Here are some points, one per row:
[1 20 58 -2 -23 14 -34 90 4 -18 -17 2 6 -4 -26 36 -5 46 -25 25 -34 32 70 39 21 27 -42 22 31 37 52 -9 -37 -99 49 43 73 27 32 -2 -33 -32 6 -25 -1 -5 -27 -20]
[40 19 -31 -31 19 22 9 43 -5 18 18 -16 -17 -21 -25 -91 32 51 -5 -8 -36 -8 -52 33 -7 -81 -28 -7 12 27 57 11 -37 -72 44 -25 -20 31 -54 -50 -48 -15 27 62 85 -63 -6 65]
[68 50 17 10 38 60 42 -53 -32 -33 6 31 -58 -25 -18 -47 18 55 1 56 -25 -44 34 -65 27 -21 6 1 -44 30 17 48 -59 -17 -60 39 10 -15 -49 -24 -36 -80 -84 6 -19 -2 5 -19]
[3 1 41 -11 -48 64 65 -23 85 -60 -33 -18 30 -27 9 -3 13 -19 16 40 45 28 -14 28 23 -12 -8 68 -33 -26 12 -3 -33 -51 10 -35 -56 10 -30 -56 46 -39 29 8 7 33 18 -66]
[52 27 83 2 4 -5 -20 13 2 14 48 47 -52 67 -14 -61 11 13 22 -21 -14 48 -47 -93 23 -46 1 -22 -33 19 -9 32 20 -62 20 -52 31 34 -70 15 67 12 27 1 -16 45 -73 -39]
[5 127 27 -27 38 -5 64 37 27 -27 96 59 1 45 9 -8 -6 52 -16 13 -19 -11 -54 57 24 39 -6 23 -30 -40 3 -42 -64 -44 -11 50 23 -56 42 -63 71 2 39 67 13 24 28 51]
[-9 1 -18 71 -7 -10 -74 48 26 -5 -12 0 -19 -28 0 -14 58 18 0 5 -14 -4 -66 -52 21 5 76 -12 -1 23 63 56 6 44 9 -10 21 16 51 42 35 -47 12 111 -15 13 56 -19]
[-7 5 0 -59 -34 43 46 73 -17 30 -6 3 -105 -10 -32 -25 -26 -11 -14 -35 -23 11 13 -2 -50 -5 -36 56 -39 -65 15 -28 15 13 -81 -10 30 8 -2 59 -34 -32 49 64 -72 28 21 -11]
[-8 76 34 -25 -3 18 -19 21 53 -16 -36 8 0 -57 -81 -15 4 78 -105 -11 -19 -20 -27 -40 3 16 28 -5 21 -7 -87 -18 -67 24 40 -54 6 -42 -4 -23 -41 -19 72 2 -25 40 -37 53]
[30 24 -12 -62 6 -38 -74 31 -7 14 -48 -46 33 53 70 -47 19 -9 23 43 -12 -26 78 -26 -13 32 18 64 -18 -26 -30 60 7 -10 -9 2 -2 -66 -60 -37 19 17 7 26 -33 47 6 73]
[65 46 -44 -21 6 -13 -31 -25 -18 57 53 8 7 -14 -53 6 40 40 -25 -33 48 31 70 34 -21 28 -15 -42 -36 58 -26 -12 -80 -19 -49 -38 -2 60 9 12 81 -13 -3 27 -17 31 0 -5]
[48 14 -20 -12 10 54 -49 -43 2 -48 35 13 -19 3 -35 18 50 101 52 24 -28 15 -7 -54 10 43 39 76 -92 -1 -53 21 73 -97 -47 -10 -23 18 30 36 -17 -26 69 63 28 -32 -34 36]
[9 -5 27 -9 -12 37 -14 4 -1 -4 33 16 30 -21 2 25 9 -21 -49 -81 -46 -2 13 -14 54 9 -42 -32 -82 46 -20 60 -20 -15 -33 25 -26 -82 1 -20 -40 14 34 36 110 54 52 -56]
[-59 56 59 11 19 -67 -29 -48 -73 8 27 9 -44 -7 -76 14 -5 13 59 -22 -20 0 -17 -14 1 2 78 94 -16 -24 -45 53 -53 -57 26 -2 -74 52 -10 -11 -7 -54 18 46 21 45 -17 -22]
[-40 51 -3 71 -32 70 -22 -21 4 101 -10 65 -30 -40 3 -38 -25 8 11 40 -31 1 -3 -23 47 110 -23 21 -15 -22 -3 -26 -22 -52 24 -15 -23 15 -29 25 26 -38 3 0 24 25 -9 75]
[2 2 -32 1 77 93 59 59 13 -18 41 44 -19 -32 18 16 60 -50 28 -57 -2 -33 40 -30 -8 -11 4 58 -29 54 -33 2 -67 -2 67 26 9 38 -24 -26 5 -26 19 55 -3 53 -76 59]
[30 -16 38 49 13 -1 29 39 -9 27 95 56 86 -31 -62 25 -23 13 -30 37 -37 14 -9 -49 -7 -11 -4 52 2 -23 -20 -29 4 -24 46 12 29 23 -87 -46 1 -79 3 30 8 60 84 55]
[2 20 27 63 27 -41 -10 -4 16 24 15 -14 4 -15 -58 -18 13 -29 -12 -46 18 -63 68 -15 102 -19 23 34 -23 -62 13 -2 36 -52 -36 -29 -1 38 61 -73 -55 25 -3 33 -49 -60 2 32]
[-39 21 38 -19 53 -19 27 -41 68 32 -21 64 8 -13 -39 10 6 -5 10 10 36 38 4 -35 -104 21 -17 -32 -6 -7 36 53 -14 -127 -1 -6 56 8 6 -60 -65 -3 -7 73 5 90 8 25]
[-38 -45 22 -26 -74 -10 21 -44 -54 -38 -6 102 -32 25 -6 38 11 -22 -73 23 1 -1 -40 35 -27 -3 -18 -14 5 74 -39 -30 31 0 14 -11 20 -33 -9 -77 7 -18 13 27 -27 -22 9 26]
[0 88 33 -41 65 -26 15 15 -34 3 -28 41 -3 -64 -28 -15 29 96 104 7 -30 35 16 -43 29 -10 -38 8 -66 60 2 -57 44 23 42 -25 35 9 -13 -33 2 18 28 -24 -21 48 73 -18]
[-48 -4 -6 -19 -14 -84 -5 -62 73 -40 29 43 0 -33 -33 -73 5 24 26 -16 -9 6 12 -37 -26 12 12 29 -9 -47 41 -21 -9 57 -29 87 38 42 -49 -27 -22 -14 20 2 72 23 -31 -2]
[-38 60 8 -3 -42 60 -36 -19 29 2 59 28 21 -10 -123 -3 -5 35 -8 7 39 97 45 8 36 -27 -8 15 -70 -30 63 71 3 56 54 36 0 -38 -33 -98 -17 53 -52 95 -2 -23 -32 25]
[10 8 1 -62 92 -13 2 -40 56 102 -19 7 -15 8 6 60 -14 27 -93 16 -10 37 -54 -7 50 -40 60 35 -73 -11 15 -11 8 -22 63 15 44 -13 -18 25 -16 -7 -39 8 11 -10 0 -23]
[55 17 -38 -10 61 19 -18 -10 10 5 -35 52 -10 -27 -11 -5 -45 16 9 -59 -127 74 -27 4 2 17 -64 0 64 -47 -47 43 14 -14 15 19 -61 16 31 -52 42 18 -30 63 -39 2 17 -23]
[53 26 69 -4 34 0 94 14 8 26 1 71 -7 58 -46 -11 79 45 -19 4 15 -8 37 28 21 49 -11 41 12 -4 0 52 35 44 29 -35 -48 21 -45 43 -37 6 -3 51 63 -4 -33 -17]
[22 -43 -16 24 63 35 -5 18 -60 33 7 -9 20 -1 -43 37 -20 29 86 27 25 12 -76 43 -2 -37 31 5 37 -32 4 4 -28 24 -58 -12 27 -57 16 10 -9 -21 17 -47 25 37 -67 38]
[40 59 10 32 -105 52 106 -55 31 4 27 -18 22 26 -1 38 26 47 37 -27 -112 -23 -19 -17 -64 -45 70 -27 6 0 -34 39 -43 -6 15 36 15 95 37 27 -32 127 -27 -40 -2 64 82 108]
[-41 34 26 -82 -28 28 -1 -27 -32 -5 16 64 62 -77 8 -4 -2 37 -46 -65 -7 43 17 -22 31 -23 29 74 76 41 -1 19 -7 -46 -94 -27 60 32 -27 -25 45 -1 -14 35 29 -25 29 49]
[-25 35 83 12 80 67 -63 -6 -36 68 2 -48 14 0 -40 -11 54 24 -18 40 -84 -19 -16 12 -35 7 1 20 -20 35 -30 -34 47 -8 -83 48 -12 63 -27 -43 48 26 10 38 26 27 -55 -19]
[-97 3 15 7 66 -12 18 19 -19 -85 -10 42 -19 -46 -31 -5 13 47 -36 -17 -44 -24 16 29 -21 -13 46 9 -39 -58 2 47 -7 -65 11 8 -16 -4 -75 74 84 28 -2 7 10 -21 7 24]
[-49 85 -44 12 30 -10 47 65 -56 2 10 24 -1 9 48 8 1 51 -66 21 29 87 5 -86 -30 -26 19 22 -33 -11 38 -10 -14 3 -40 -16 -87 41 39 -63 -31 15 18 -15 27 -11 -46 11]
[12 58 -56 24 39 8 5 -58 -23 11 -51 22 -58 56 -67 27 39 -14 -37 24 -4 33 58 -20 26 -73 -33 76 37 -5 -8 19 7 -33 -1 -6 38 -1 -14 -9 60 -16 72 29 53 62 44 38]
[18 -2 67 3 16 23 -15 -27 -46 1 4 -57 -15 -34 26 53 20 81 26 -1 53 11 16 -67 14 -5 -53 -54 47 -23 -36 -36 -24 -31 -1 100 -58 4 -53 40 50 13 61 86 -14 -28 -10 40]
[-78 7 -43 0 7 63 -51 4 54 66 92 99 -32 -8 0 -35 42 49 5 39 14 13 6 44 21 -70 -52 29 12 14 -79 30 -13 0 5 51 -19 11 25 6 -44 31 49 -1 -22 -9 41 -6]
[17 68 -51 20 -33 -22 31 24 -46 10 51 -15 9 -58 -35 -40 57 35 -33 -39 54 -30 -20 -24 -26 1 0 31 15 -4 -84 41 79 -56 38 48 31 -25 -15 10 24 -29 -50 27 20 48 -42 -66]
[6 58 -32 19 40 73 1 -32 -41 8 25 -27 8 38 -42 -4 -12 39 -37 -64 -1 -4 -43 -23 -14 74 13 64 -3 2 26 37 -5 -34 -1 2 22 0 -127 -49 -28 0 84 4 -80 -13 29 -28]
[-36 -23 6 -77 -7 50 -21 56 46 35 -11 31 -78 7 -51 3 95 84 -11 -44 20 6 -32 -10 23 51 21 27 11 3 40 -4 -61 -27 -32 -12 -24 -17 -32 -98 20 15 -64 -4 25 25 54 29]
[-54 16 -8 -30 34 29 58 30 58 61 48 -50 -68 18 -68 -17 -44 15 33 31 -35 -6 72 -82 8 31 58 -7 11 49 -32 29 -20 -21 12 -16 45 -23 -6 -47 53 -3 46 58 52 -48 20 -35]
[30 58 8 29 -22 -29 29 49 6 52 -33 41 -50 -73 1 55 38 4 23 26 -8 36 -54 3 -28 0 -27 30 -75 -27 -19 96 -27 -10 -23 17 61 -5 -33 -73 8 -13 45 6 28 -78 4 16]
[-55 7 -46 -65 -16 87 41 -41 -58 -6 -8 10 46 51 -11 27 90 17 -2 9 -40 -47 -11 -24 35 11 -28 -44 -6 -70 -48 -14 -40 -33 33 -16 64 59 28 -54 11 -28 9 35 37 4 22 -1]
Along one direction, these points spread out more than along any other. Take the direction at right angles to it along which they spread out most. Go by this last direction. For each point below, how far along it does it lie, from 0 to 99? The average is 50, and the first point in the table lies past the average. One standard deviation of the points above along it is 16.
[30 58 8 29 -22 -29 29 49 6 52 -33 41 -50 -73 1 55 38 4 23 26 -8 36 -54 3 -28 0 -27 30 -75 -27 -19 96 -27 -10 -23 17 61 -5 -33 -73 8 -13 45 6 28 -78 4 16] 64
[-25 35 83 12 80 67 -63 -6 -36 68 2 -48 14 0 -40 -11 54 24 -18 40 -84 -19 -16 12 -35 7 1 20 -20 35 -30 -34 47 -8 -83 48 -12 63 -27 -43 48 26 10 38 26 27 -55 -19] 30
[65 46 -44 -21 6 -13 -31 -25 -18 57 53 8 7 -14 -53 6 40 40 -25 -33 48 31 70 34 -21 28 -15 -42 -36 58 -26 -12 -80 -19 -49 -38 -2 60 9 12 81 -13 -3 27 -17 31 0 -5] 42
[40 59 10 32 -105 52 106 -55 31 4 27 -18 22 26 -1 38 26 47 37 -27 -112 -23 -19 -17 -64 -45 70 -27 6 0 -34 39 -43 -6 15 36 15 95 37 27 -32 127 -27 -40 -2 64 82 108] 0
[-59 56 59 11 19 -67 -29 -48 -73 8 27 9 -44 -7 -76 14 -5 13 59 -22 -20 0 -17 -14 1 2 78 94 -16 -24 -45 53 -53 -57 26 -2 -74 52 -10 -11 -7 -54 18 46 21 45 -17 -22] 39
[-36 -23 6 -77 -7 50 -21 56 46 35 -11 31 -78 7 -51 3 95 84 -11 -44 20 6 -32 -10 23 51 21 27 11 3 40 -4 -61 -27 -32 -12 -24 -17 -32 -98 20 15 -64 -4 25 25 54 29] 72
[48 14 -20 -12 10 54 -49 -43 2 -48 35 13 -19 3 -35 18 50 101 52 24 -28 15 -7 -54 10 43 39 76 -92 -1 -53 21 73 -97 -47 -10 -23 18 30 36 -17 -26 69 63 28 -32 -34 36] 28
[-49 85 -44 12 30 -10 47 65 -56 2 10 24 -1 9 48 8 1 51 -66 21 29 87 5 -86 -30 -26 19 22 -33 -11 38 -10 -14 3 -40 -16 -87 41 39 -63 -31 15 18 -15 27 -11 -46 11] 59
[22 -43 -16 24 63 35 -5 18 -60 33 7 -9 20 -1 -43 37 -20 29 86 27 25 12 -76 43 -2 -37 31 5 37 -32 4 4 -28 24 -58 -12 27 -57 16 10 -9 -21 17 -47 25 37 -67 38] 38
[-39 21 38 -19 53 -19 27 -41 68 32 -21 64 8 -13 -39 10 6 -5 10 10 36 38 4 -35 -104 21 -17 -32 -6 -7 36 53 -14 -127 -1 -6 56 8 6 -60 -65 -3 -7 73 5 90 8 25] 65
[-7 5 0 -59 -34 43 46 73 -17 30 -6 3 -105 -10 -32 -25 -26 -11 -14 -35 -23 11 13 -2 -50 -5 -36 56 -39 -65 15 -28 15 13 -81 -10 30 8 -2 59 -34 -32 49 64 -72 28 21 -11] 51
[-97 3 15 7 66 -12 18 19 -19 -85 -10 42 -19 -46 -31 -5 13 47 -36 -17 -44 -24 16 29 -21 -13 46 9 -39 -58 2 47 -7 -65 11 8 -16 -4 -75 74 84 28 -2 7 10 -21 7 24] 43
[-40 51 -3 71 -32 70 -22 -21 4 101 -10 65 -30 -40 3 -38 -25 8 11 40 -31 1 -3 -23 47 110 -23 21 -15 -22 -3 -26 -22 -52 24 -15 -23 15 -29 25 26 -38 3 0 24 25 -9 75] 43
